The rows below fall into families. The same turns and mirrors carry the whole set onto itself and the rows of a family onto each other. For each named row, which other rows are in its family? Write them in the order they are listed.
These 32 rows form 4 families of 8 rows each.
Nadaf: .05; .07; .12; .17; -.02; .25; -.09; .12; -.09; .21; .02; -.18
vik: .08; -.16; .19; -.09; -.01; .33; -.14; -.03; -.24; .08; -.17; .05
bavof: -.02; -.04; .22; -.02; .11; .21; -.11; -.09; -.17; .07; -.12; .04
suku: -.08; -.16; .25; -.12; -.02; .23; -.10; -.14; -.12; .14; -.16; .13
bak: .03; -.24; .21; -.15; -.13; .37; -.13; -.03; -.19; .16; -.18; .09
Bas: .06; .04; .11; -.11; .01; .10; -.03; .16; .04; -.04; .04; -.15
Bor: -.10; .05; -.07; .04; -.23; .22; -.02; .25; .12; .28; -.09; -.07
Kam: -.08; -.18; .18; -.31; -.18; .12; -.01; .03; .10; .04; -.04; .06
teg: -.20; -.10; .02; -.17; -.13; .17; -.04; .01; .04; .15; -.25; .19
Kis: -.15; -.02; .02; -.13; .03; .14; -.06; .01; -.02; .06; -.26; .15
sozaz: -.05; .14; -.06; .04; .05; .15; -.05; .17; -.01; .09; -.14; -.05
datu: .16; -.02; .12; .08; -.02; .36; -.13; .13; -.22; .13; -.07; -.15
gofol: .02; .02; .12; .16; -.21; .30; -.07; .16; .00; .33; .05; -.19
Vitu: .04; .06; .17; .11; .11; .21; -.11; .02; -.16; .09; -.04; -.09
beg: -.06; -.09; .16; .06; -.35; .32; -.05; .11; .03; .39; .00; -.08
fibag: -.13; -.21; .24; -.13; -.20; .27; -.08; -.09; -.04; .25; -.13; .14
Bir: .03; -.01; .08; -.10; -.23; .15; .00; .25; .15; .13; .09; -.18
Napig: .02; -.27; .19; -.14; -.27; .40; -.10; .02; -.15; .25; -.14; .07
fepu: -.04; -.11; .17; -.29; -.03; .08; -.03; .02; .05; -.05; -.05; .04
bama: -.06; .13; -.09; .09; -.08; .19; -.03; .24; .06; .20; -.09; -.10
lev: .02; -.02; .14; -.19; .04; .08; -.04; .07; .02; -.08; -.01; -.05
gozo: .09; -.13; .12; .03; -.29; .42; -.10; .17; -.11; .30; -.04; -.13
Megi: .06; .04; .08; -.06; -.10; .12; -.02; .23; .09; .05; .09; -.19
tik: -.07; -.17; .14; -.27; -.29; .15; .00; .11; .16; .13; .00; .00
Vuzop: -.20; -.11; .00; -.15; -.26; .19; -.02; .09; .11; .25; -.20; .14
memi: -.12; -.19; .20; -.07; -.34; .31; -.06; .01; .02; .36; -.06; .05
Limav: -.10; .07; -.03; -.03; .10; .14; -.06; .07; -.03; .03; -.21; .05
duzem: -.04; -.10; .11; -.18; -.32; .17; .00; .20; .18; .17; .07; -.10
lifo: .12; -.08; .16; .00; .05; .34; -.14; .04; -.25; .08; -.13; -.06
rek: -.17; -.04; -.05; -.06; -.31; .22; -.01; .18; .14; .30; -.14; .03
Nit: .05; -.22; .15; -.05; -.34; .42; -.10; .12; -.10; .31; -.09; -.03
Nuno: .14; -.05; .09; .09; -.16; .40; -.11; .19; -.15; .23; -.03; -.17

The rest of the family of Nadaf: bavof, suku, gofol, Vitu, beg, fibag, memi
The rest of the family of Nit: vik, bak, datu, Napig, gozo, lifo, Nuno
The rest of the family of fepu: Bas, Kam, Bir, lev, Megi, tik, duzem

The rows below fall into families. The same turns and mirrors carry the whole set onto itself and the rows of a family onto each other. For each named row, which other rows are in its family? Write them in the order they are listed.
These 35 rows form 7 families of 5 rows each.
bes: -.11; -.14; .04; .00; -.01; .21; .15; -.01; .18; .02; -.02
Sufe: -.18; -.22; .06; .16; -.05; .04; .20; -.01; .14; .04; -.08
palik: .00; -.03; .03; .00; .11; -.08; -.13; -.21; .09; -.20; -.05
Vup: .28; -.19; -.11; .05; .15; .01; .03; -.06; .12; .05; .08
debus: -.01; .03; .20; .22; .01; -.21; .15; -.05; .08; .17; .06
reb: -.12; -.27; .00; .08; .02; .18; .11; .01; .16; .00; -.02
zunop: -.02; .00; .12; -.07; .04; -.13; -.07; -.02; .03; -.20; -.13
vok: -.09; .06; .13; .20; .09; -.25; .17; -.08; .05; .04; -.05
Tiz: -.01; -.06; .12; -.04; .13; -.14; -.08; -.16; .00; -.13; -.12
Fep: .03; .09; -.17; .24; -.02; .04; -.17; .09; .07; .01; .02
kabu: .00; .08; -.05; .27; -.06; -.03; -.14; .16; .00; .06; -.04
piza: -.04; -.08; .15; -.04; -.02; -.16; -.11; -.06; .02; -.12; -.18
Zuda: .02; -.02; .08; -.06; .02; -.14; -.15; -.16; .08; -.15; -.12
Rafu: .27; -.24; -.01; .06; .02; -.16; .01; .08; .07; .12; -.04
dol: -.14; -.19; .08; .08; -.08; .15; .13; .11; .12; .06; -.08
muz: .09; .12; -.05; .23; -.03; .02; -.14; .15; -.04; .02; .03
bozut: -.12; -.19; .07; .10; -.11; .16; .14; .05; .17; .00; .03
digek: -.02; .08; .12; .15; .10; -.21; .17; -.10; .12; .16; .08
rab: .30; -.25; .00; .03; -.02; -.06; .00; .02; .07; .09; .04
Bufu: -.07; -.14; .02; .05; .05; .24; .12; -.09; .16; .00; .06
litak: -.02; .11; .15; .18; .07; -.14; .13; -.16; .12; .12; .12
pekup: -.01; .08; -.08; .26; .02; .06; -.21; .04; -.04; -.01; -.01
fizod: .11; .00; -.09; .23; -.06; .04; -.14; .09; -.11; .11; -.08
mifat: .03; .11; -.10; .23; -.06; .01; -.18; .07; .00; .10; .01
kom: .28; -.19; -.10; .05; .09; -.07; .04; .01; .15; .12; .04
lakav: .27; -.24; -.08; .14; .08; -.09; -.05; -.03; .07; .12; .05
lofu: .20; -.32; -.03; .14; -.06; -.05; .06; -.02; .06; .17; -.04
zoseb: .01; .02; .06; .00; .06; -.14; -.09; -.03; -.09; -.09; -.22
Putu: .25; -.25; -.08; .04; .01; -.12; -.01; -.03; .13; .13; .00
bip: -.04; -.02; .09; -.12; .04; -.10; -.11; -.11; .03; -.11; -.16
vap: -.02; .03; .17; .19; .04; -.23; .17; -.07; .14; .06; .11
zumab: -.07; .04; .13; .24; .14; -.13; .18; -.11; .11; .12; .11
der: -.01; .06; .12; .20; .11; -.09; .11; -.23; .13; .05; .16
pobis: .06; .08; -.17; .24; .08; .07; -.14; .02; .06; -.05; .06
kub: -.17; -.16; -.02; .06; -.05; .15; .13; .05; .19; .05; -.03

The rest of the family of dol: debus, kabu, piza, Rafu
The rest of the family of Vup: palik, Bufu, der, pobis
The rest of the family of rab: zunop, muz, bozut, vap
The rest of the family of vok: Sufe, fizod, lofu, zoseb
The rest of the family of bes: Fep, Zuda, litak, kom
The rest of the family of kub: digek, mifat, Putu, bip

